A = [  2  13 -12  42 -17  25   4  46   3  -7 -12  35 -30]
The entry just left of 3 -> 46
Find the entry at the centre.
4
The minimum -> -30
Find the entry just right of -17.
25
Find the median entry.
3

x = [ -8 -53 -45   4 -24  30 -16  11]
The minimum: -53
The entry just right of 30 -> -16
